name the system of each run
trace 1, H (8 x 20)
[[  2  -4 -23  -2   3 -49   2  -4  -4  -7 -19  13  -6  -3  -4  -3 -37 -11
   16  25]
 [ -7   9  -4   6  19  30 -17 -14 -11   6  28 -13  13 -23 -22  29  21 -22
   -1 -10]
 [ -1 -13  19  -9 -19  12   3  42  15 -26  -7  -1 -16   8  37 -14   4   9
   -7 -18]
 [ 15  -6 -38  12   6 -38  17 -30  13   7 -16  12  -5  -7  -9   0 -22  -2
   12  -2]
 [ -6  18  13   8  -7  43   0 -14 -10  24  12 -17  20  -9 -21  18  28   4
  -14 -16]
 [-10  -5  26 -13 -31  -8   8  36   3 -11 -20  -4  -7  13  25 -27 -17  12
   -1  12]
 [ -3  -3 -30   7  18 -37   0 -27  -9  10   2  -1   2 -11 -23  15 -22 -15
   18  23]
 [ -7   7  13  -1  -1  44 -18  14  -8  -1  31 -16   9 -11   2  21  32 -10
  -13 -10]]
trace 2, J (8 x 20)
[[ 11   4   5  -4  21  -3 -15   4  28 -18  28  39   2  12  17  21  -6 -12
    9 -23]
 [ 31   3 -17   7  23  -3   4 -27  32   3  13  37  -1   9   4 -19   2  -3
    4 -19]
 [ 13  11  -6   6  26   5   0 -42   1  20  -3  14   8  -1 -29 -37   3  -6
    8   5]
 [-21   8  27  -4  20  12  -3 -16 -20   5 -31  -3   0   6 -32 -31   4  10
    2  -1]
 [-22   4  26 -17   3  -3 -14  25 -20 -27 -42   3  -8   0  -5 -17 -15  -3
    3   3]
 [ -9  -3  11 -17  14   3 -28  33  -2 -43  -4   9  -8 -13  15  10 -10 -28
    7 -11]
 [ 19 -14 -15  -2  17  14 -12  16  24 -31  16  14 -16  -9  27  -2  14 -17
    0 -31]
 [ 35 -13 -35   8  14  10   1 -14  19  -1  19   4 -11 -13  10 -37  20 -15
    0  -3]]
trace 3, F (8 x 20)
[[ -3  16  25 -12 -33 -10  -1  28  12 -13  -3  17  15   4  22  18 -35 -10
    4  -3]
 [ -8   2  13  -1 -41 -22  23  12  18  -1 -17  -4   8  -6  17  11 -42  -1
   11 -10]
 [ 10  14   0  -5 -40 -13   6  11  11  -4  -5   1  17 -24  14  -2 -41 -29
   10   9]
 [-14  23  32 -10 -34  -7   1   9  -2   3  -9   1  26 -10  -1   9 -41 -17
   11  10]
 [-20   1  12  -8 -37 -20   9  23  -9  -6 -25 -20   5 -15   6   6 -37  -9
    9  15]
 [ -6  10   8 -13 -32  -7 -10  36  -4 -20  -4  -4   9 -19  18  18 -29 -25
    3  10]
 [-19  10  24  -6 -40  -5   7  24   5  -4  -5  -8  15  -5  13  36 -30  -3
    4  -9]
 [ -4  -4  -3   1 -48 -14  19  18  11   2  -2 -23   7 -19  19  18 -29  -9
    6   2]]
trace 4, R (8 x 20)
[[ 22   1 -25  -1  22  -9 -17 -12  12 -17  14  18   2 -26   0  -9 -17 -44
   18   3]
 [-33  20  32  -6 -12  -1  -5   4 -16   5  -5  -7  22  -2 -19  41 -22  -4
    6   1]
 [  7  -3  13 -12  -4  26 -15  40   7 -30   4  10 -12   8  31 -10  20   1
  -15 -16]
 [ 13   2 -12  -1  13 -29   0 -14  21 -15 -12  29   2 -12   1  -7 -39 -27
   24  -9]
 [-21  25  36  -1 -28  14  10  -1  -9  12 -25  -4  22   3 -14  22 -11  14
   -7 -19]
 [ 25  -1   0  -7  -7  32  -9  20   8 -19  -5   4  -9 -11  21 -44  21 -11
  -13 -10]
 [ -5  -1  -9   1  11 -21   2 -22   1  -4 -18  -3   4 -29 -19 -11 -36 -32
   27   3]
 [-30   7  25  -5 -28  15   4  23 -25   0 -25 -28   4  -3  -6  21   3  16
  -13  -5]]
trace 5, Z (8 x 20)
[[ -4 -13  -9  13  19  11  15 -35   0  17 -10 -24  -6 -18 -26 -32  10  -4
   11  -9]
 [ 13   3 -39   2  11  -9 -10  -2 -32   6 -11   1 -14   8 -15  -6  29  17
  -23  32]
 [ 22   9 -13   1  11  16 -16 -15   2  10  41   2  13 -18  -6 -22   8 -34
    6  25]
 [ 12 -10 -22  14  28 -13  16 -41  15  19   0  12  -8  11 -16 -19   7  14
    8  -8]
 [ 15   5 -20  -3  17  -6 -19   7 -12   4  28  23  -7  31   3  10  28  18
  -19  27]
 [  0   8  25   0  22  14 -10 -22  17  15  48  13  19   7  -8  -6  -3 -19
   18   2]
 [-10   0  12   0  26 -23   8 -20   7  10 -13  28  -7  39 -14  -5  -5  32
    6  -3]
 [ -4  13  13 -18  13 -11 -32  25 -12 -17  21  30   3  25   8  14  -3  -3
   -2  28]]
trace 6, H (8 x 20)
[[ -8  -5   1   2  39   2 -10  -4   7 -11   4  23 -14  26  -4  29  22  22
   -5 -31]
 [ 33  29  -6  -4  -4  10  -9   2   5 -10 -22  45   4  11   5 -17   8   6
  -23 -14]
 [-11   9  28  -1  25   4   4 -29   5   5 -24  16   6   5 -26 -30 -14   0
   16 -17]
 [-24  12   6  -6  11   1 -14  10 -37 -10 -37   1  -6   9 -24  18  11  19
  -15   1]
 [ 12  12  -8 -13   5   6 -25  14 -18 -26 -21   9   0 -24  -3 -32  -6 -32
   -2  18]
 [-19 -27  -3   2  42   5  -7  -8   0 -19  -8 -19 -21 -19 -12 -10   7 -16
   20 -21]
 [ 12  -9 -36   7  -1  11  -1  16 -10 -15 -25 -10 -24 -10   7   7  35  14
  -26 -18]
 [ 25  -4 -16   8 -10  15  16 -17  11   8 -15 -10  -4 -21   1 -55   6  -8
   -2  -4]]
trace 7, R (8 x 20)
[[  1  14 -15  -2 -39 -21   7   9 -14   1 -26 -12  11 -25  -2   9 -32 -15
   -1  20]
 [-20 -20  28  -2 -29  20  19  22  15   0   4 -37  -4 -10  20  -8  -2   3
    7 -16]
 [ 19 -13 -44  11  -3  -1   6   3  13 -20 -15  -8 -15 -34  12  10   3 -16
   -3 -30]
 [  0  14  -4   2 -47 -13  13   2  -1  17   3 -16  22 -19   2  19 -30 -12
    3  17]
 [ -9 -16  17   4 -15  36   9  14  19  -3  23 -31  -2 -16  19   5  16  -7
    1 -29]
 [ 23   2 -44   5   1  -3 -10   1   5 -19   4   4   0 -35   5  22  -3 -34
   -1 -12]
 [-15  15  22  -5 -34  -3   1  10   1  11  22 -11  27  -9   4  31 -29 -16
    9  14]
 [ -3  -9  14  -1   2  34  -8  21  21 -23  19  -5  -6  -9  23  15  17 -10
   -2 -41]]
trace 8, J (8 x 20)
[[ 13  21   2   2 -41  12  14  14   4   0 -35  11   5   4  11   9   2  21
  -27 -26]
 [ -6  -4   3   0 -19 -17  10  -5  15   3  11 -15  13 -27   5   1 -42 -33
   28   8]
 [-11  -6 -22  14  20   4   2 -14  -4   1  -4 -10  -8  -7 -18  50  20  11
   -6 -32]
 [ 26  20  -5   5 -48  15  19   3  11  11 -25   4  12  -9  11 -18  -3   7
  -19 -14]
 [-21 -15   1   6  -2 -13  12 -16   3  12  10 -35   6 -27 -13   3 -27 -25
   30  10]
 [-11   2 -18  10   2   7   3   2 -19  -1 -25 -11 -10   0 -15  42  26  26
  -22 -25]
 [ 15  16   9  -3 -55   9  12  18   9   3 -11  -6  15 -15  19 -14 -19  -9
   -8   2]
 [-25 -25  -9   7  10 -17   7  -8   7   2  21 -32  -5 -20  -5  32 -15 -16
   26  -2]]
trace 9, Z (8 x 20)
[[-33   4  48 -11  -8  10  -2  11 -16  16  13 -16  11  20  -8  -9  -2  13
    5  26]
 [-24   8  18  -8  -1 -30   1  -5 -15   4 -21  -2  10   0 -20  -2 -41  -8
   20  27]
 [ 19  19 -16 -10 -16 -30  -6  12   0 -18 -29  31   5  -6   9  -5 -34 -16
    0  10]
 [ 22 -10 -20  -1  -4  -5  -1  16  32 -28   6  14 -10 -16  32   1 -12 -23
    7 -26]
 [  0 -13  -8  11   1  16  11   2  22  -8   1  -5 -11  -2  12  34  20  13
   -8 -53]
 [-17   1  26   1 -14  37   2  16  -9   7   5 -23  -1  10   2  11  34  26
  -20 -15]
 [-38  -4  33  -5  -7  12   3   2 -22  14  -3 -39   6  -6 -18 -13  -2   2
   10  19]
 [-10  13  -7  -3 -11 -23   2  -6 -28   6 -38  -8   5 -13 -25 -10 -26  -5
    3  31]]
trace 10, F (8 x 20)
[[ 16  20  17  -9  -1  33 -14  -1  -6   0  -3  10  12  -8  -5 -53  10 -17
   -6  11]
 [-37 -12  29  -6  38  -6  -7  -8  -8 -12 -17  -7  -9   3 -22  -1 -11  -3
   23 -12]
 [  8  -2 -37   2   1   0  -7  15 -19 -24 -42  -3 -20 -18  -3   7  17   2
  -21 -14]
 [  1   2  26  -5   2  48 -12  16  14 -13  20  -1   3  -7  15  -6  23 -10
   -6 -32]
 [-20 -17  -5  17  14  -2  20 -27  14  11  -1 -21  -3 -12 -17  30  -3   4
   15 -37]
 [ 27  11 -41  12 -16  18   2 -13 -13  15  -1 -15   7 -31 -11  -9  22 -11
  -19   8]
 [-21   7  37  -5  14  29 -14  -7 -12  17  36 -16  15   4 -17 -10  13  -8
    8  17]
 [-27 -20 -20   5  20 -25   2  -4 -25   4 -12 -25 -19   4 -21  25   9  20
    2  16]]
trace 11, M (8 x 20)
[[-14  11  32  -9  22  42 -24   3 -15 -10   3  -4   7  -7 -16 -18  19 -16
   -1  -8]
 [ -3 -20 -25   0  29  -1 -11  14 -15 -16  -5  -4 -32  15   2   6  39  24
  -16  -2]
 [ 28   4 -16  -9  13  11 -25  14   9 -31  10  22  -4 -19  17 -23   1 -37
    1   0]
 [ -7   0  13   4  30  43 -11 -17  -5   8  18 -10   1  -5 -20 -13  37  -3
   -3 -17]
 [ 18 -17 -37   0  29 -15  -7   1  -7  -6   0  11 -28  17   3 -22  27  16
  -11  19]
 [ 11  12  14 -15  17  16 -29   7  -4 -19  10  18   7 -11   0 -38  -5 -35
    8  17]
 [-22  -3  14  -2  32  27 -17   1 -23  -1   3  -9  -9  13 -20   3  39  16
  -11  -5]
 [ 20 -11 -31  -8  18 -11 -19  25  -1 -31  -3  21 -26   8  21 -10  16   1
  -12   6]]
trace 12, S (8 x 20)
[[-23 -33  -2  -1  17  10  -5  13 -13  -3  22 -42 -20  -5   0  -7  25   1
    7  17]
 [ 15   3 -41   1 -18 -25  -5  17   0 -17  -4   7  -3 -14  15  40 -11 -11
   -8   0]
 [  9  24  25  -4 -13  35 -12   6   2  15  37  11  23  13   6   7  19   2
  -14   3]
 [ -8 -36 -16  14  10 -10  23 -10  14  17  19 -24 -23  16   7   4  21  28
    5  -4]
 [ 15  23 -22   8 -41 -17  18  -5  -2  14 -31   7  14  -7  -4  24 -18  10
  -15  -4]
 [-25  13  40  -4  -7  23  -2  -6 -19  27  16 -20  20   8 -21  -9   7   6
    1  21]
 [-22 -33 -16   0  10 -42   8   8  -5  -5  -2 -20 -23   7   3  10 -14  11
   16  23]
 [ 13  31   7 -10 -31 -14  -7  13   6  -5   0  29  24  -1  12  14 -35 -18
   -1  11]]
trace 13, M (8 x 20)
[[  5  34  14   4 -25  22   5 -22  -1  22  -3   0  35 -22 -20   7 -13 -17
   -2  -9]
 [-14 -21   3   9 -16 -11  32  -3   2  23 -15 -23 -15  22   2  -7  10  46
   -5  -1]
 [  1   0 -14  -7 -16 -37  -3  12   0  -9   2   0   4 -14  10   5 -41 -26
   19  31]
 [-13  31  28   1 -28  29   2  -4 -13  19  -6  -9  29  -8 -17  22   1   3
  -12 -10]
 [ -7 -27 -11   7 -20 -19  26  16  12   5  -6 -17 -22  19  23  12   7  37
   -6  -7]
 [ 10   8 -10  -1 -16 -17  -4   0  14  -3  21   4  17 -25   9  14 -36 -39
   18  11]
 [ -6  22  18  11 -20  25  16 -23  -3  38   1  -9  23   6 -21  13  13  22
  -12 -13]
 [ -1 -23 -11   2 -14 -38  23   9  14   7  -3  -3 -19  24  21  -9 -13  28
    6  16]]
trace 14, S (8 x 20)
[[  1  16  -4  -4 -29 -18   6  10   5 -16 -38   8   9 -22   4  15 -40 -18
    4 -14]
 [-25  10  53 -15   8  32 -20  17  -8  -8  11  -1  10   8  -3  -9   6  -6
    3  -3]
 [ -8 -40 -13  -1  12 -17   7  22  15 -25  -3 -15 -35   1  25  -8   1   4
   12 -10]
 [ 20  24  -2  -1 -29  13  -1  12  16 -15 -14  19  15 -21  15  18 -15 -18
  -10 -33]
 [-19  -6  34  -1  13  44  -4   5  -1   3  14 -15  -4   9  -3  -7  34  15
   -7 -22]
 [  1 -29 -37   8 -10 -15  18  14   1 -11 -26 -26 -29 -13  14   2   9  13
   -6 -11]
 [  6  31   3  -2 -35  25  -8  10 -12   1  -6  -4  26 -27  -4  22  -5 -20
  -14  -5]
 [-28 -19  16  -3  18  19 -12  15 -16   2  32 -28 -11  14  -2  12  33  13
   -2  11]]

runs to name
trace 15 (2 x 20)
[[-11   4  -7   8 -16  31   1  -2 -25  12 -10 -41   5 -30 -20   7  22  -5
  -13  -1]
 [  3 -19 -21  -7  -6   0 -12  26 -12 -16  18 -29 -13 -22  15 -12   6 -23
    2  32]]

R
trace 16 (2 x 20)
[[ 26   9 -31   2 -30   4   3  24  -6  -6 -17   6 -10   3  19   8  23  20
  -35  -3]
 [  4  -3   7  -1 -25   6   5   1  12  17  42 -22  16 -18  12 -12 -14 -26
   14  24]]

J
trace 17 (2 x 20)
[[ 11   0  -6  -4  46   0 -25 -17   0  -3  32  24  -1   7 -11 -20   9 -20
   12  19]
 [  3   1  17  -4  32  20  -9  -8   0   3   1  21  -9  28  -7 -35  30  21
   -8  -6]]

J
trace 18 (2 x 20)
[[ 22   5 -23   6  -7 -14  14 -24   4   9 -27   5   2 -18 -10 -42 -19 -12
    7  10]
 [ -1  22  27 -16  14  13 -25   0 -14 -11  -9  19  15  -6 -16 -34 -13 -25
    7  17]]

F
trace 19 (2 x 20)
[[-10 -26  13  -8  20 -12  -8   7  14 -13  31  -7 -10  -2  14 -24 -16 -22
   30  20]
 [  8  -6 -29   1  39   1 -19   2 -12 -11   7  15 -21  17  -5  12  38  16
  -16  -1]]

J
trace 20 (2 x 20)
[[  3  -9  10   4  10  25   1  -3   8  20  41  -5  -5  26   7 -12  39  23
  -11   4]
 [ 13  -4   0  -4  -2 -21   7   5   9  11   9  23  -9  42  16 -25   5  32
   -7  25]]

H
trace 21 (2 x 20)
[[ 11   4   2  -1  37   4 -12 -12  23 -23  -6  40  -6   5   1  -4  -1 -10
    7 -39]
 [ 26   9  -9   1  23   9  -5 -21  16 -11 -15  29   0 -12  -6 -43  -3 -19
    6 -18]]

J
trace 22 (2 x 20)
[[ 10  -1  -3   0  21  -3  -7 -16  -4  23  38  10   1  25  -7 -27  17   9
    0  39]
 [-19  -9   1   4  48  -4  -9 -23 -13  13  18   2  -8  21 -27  10  20  15
    7   8]]

R
trace 23 (2 x 20)
[[ 16  -8 -14  10   6  21   6   1  24  -9   4  10 -11   3  16  16  27  13
  -14 -50]
 [ 34  -1 -28   8 -18  -6  17 -17  17  13  -1   1   2 -18   7 -42 -10 -14
    3  10]]

J
trace 24 (2 x 20)
[[  4   8   0  -3  21   9 -24   1   2   2  53  18   9  13   2  27  16 -10
   -1  12]
 [ 21  13   7   0  13  11  -7  -5  16   8  28  39   4  35   9  -3  22  19
  -14  -6]]

M
trace 25 (2 x 20)
[[  2  17  -8  -3  36  20 -32 -13 -20 -12   0  12   7 -18 -28   6  15 -26
   -3  -5]
 [ -8 -12  19 -10  15  23 -12  26   3 -34 -20   1 -20  -1  13 -22  14  -2
   -3 -28]]

H
trace 26 (2 x 20)
[[-17   3   4   2  16  20 -16   0  -3  -8  20 -10   9 -20 -10  48   7 -22
    5 -24]
 [ -2  15  28   1  -9  29  12 -10   0   9 -34   5   5   7 -12 -29  10  20
  -12 -26]]

Z
trace 27 (2 x 20)
[[ 19  -1   2   5   2  -1  12  -7  26  14  20  28  -3  38  17  -3  16  33
  -10 -12]
 [-22 -10  25  -5  13  -3  -6   9   6   9  47   0   0  31   8  26   8  15
    9  10]]

Z
trace 28 (2 x 20)
[[ 12  17  13  -3   2 -12  -4  -3  27   1  28  43  16  23  13  19 -19  -3
    7  -7]
 [  3  -6  23   4   6   4  20 -17  28  17   6  17  -3  34   6 -25   6  30
    3 -19]]

S
trace 29 (2 x 20)
[[ 25  25  -5   4  -7  21  -3 -10  -4  24  18  21  14  22  -5  -3  30  20
  -27   8]
 [  8   2   5   1  35  12 -14 -27   4  13  37  10   7   4 -15 -32  11 -17
   13  19]]

R
trace 30 (2 x 20)
[[  5 -12 -25  -4  -9 -40   5   6  -4  -9 -19  -5 -11 -11   5 -22 -30 -12
   13  32]
 [-12  12  -1  -1  19  25 -27   1 -22  -3  23  -8  10 -14 -20  36  23 -16
   -7  -1]]

J
trace 31 (2 x 20)
[[ 10   0  14 -11 -18   0  -1  35  23 -29  -7  24  -7  12  37  -2 -11   2
   -4 -22]
 [ 20 -10 -29   2  20 -18 -10  -9  21 -12  30  15  -2 -15   9   3 -15 -34
   20   4]]

J
trace 32 (2 x 20)
[[  9   5   1  -9 -23   5 -10  39  12 -21  17  13   0   4  35  27   2  -3
  -12 -10]
 [  2  -9  17   6 -17  30  13   9  28   8  32 -10   1   8  25   9  21  13
   -6 -28]]

S
trace 33 (2 x 20)
[[ -9  -7  -9  11 -17 -17  24 -17 -10  40   6 -25   2  15 -13   2   4  30
   -2  30]
 [-13  14  -3   1 -22 -33  12 -12 -14  26  -4  -7  18   3 -18  20 -31   5
    7  34]]

S
trace 34 (2 x 20)
[[  5   4 -34  -2   7 -18 -11  -7 -31  -4 -25  -8  -6 -23 -22 -14  -5 -17
   -2  32]
 [-21   9  33  -6  -2  46 -15  15 -17  -3   7 -22   8  -9  -8   6  24  -4
   -9 -11]]

J
trace 35 (2 x 20)
[[  1  13 -13  10 -14  -6  10  -9  11   5  -2   9  13  -6  -4  59  -8   4
   -5 -33]
 [ 17   0  -5  14 -24  -5  33 -18  38  14  -8  10   5   1  13  -5 -15  11
    3 -34]]

M
trace 36 (2 x 20)
[[ -8 -11 -14   3 -34  -1  16  23 -19   1 -34 -33 -15  -8   7   2  11  23
  -18   4]
 [-16   8   7  -2 -33  13  -4  18 -16   4  10 -34  17 -29  -1  24  -9 -23
    0  13]]

S
trace 37 (2 x 20)
[[-13 -28 -10  -2 -11 -20  11  29  11 -26 -20 -16 -25  -8  25  14 -14   3
    6 -18]
 [ 24  18 -12   0 -22  11  -6  12  20 -14  11  19  14 -19  20  26  -9 -24
   -7 -25]]

F
trace 38 (2 x 20)
[[ 14  -8  -5  -6   2  -3  -7  21   2   2  30  13 -13  34  24 -14  24  23
  -15  27]
 [  1 -10   1   1  25 -27   1  -8  22   3  26  30  -9  39  10  12  -2  20
    9  -1]]

F
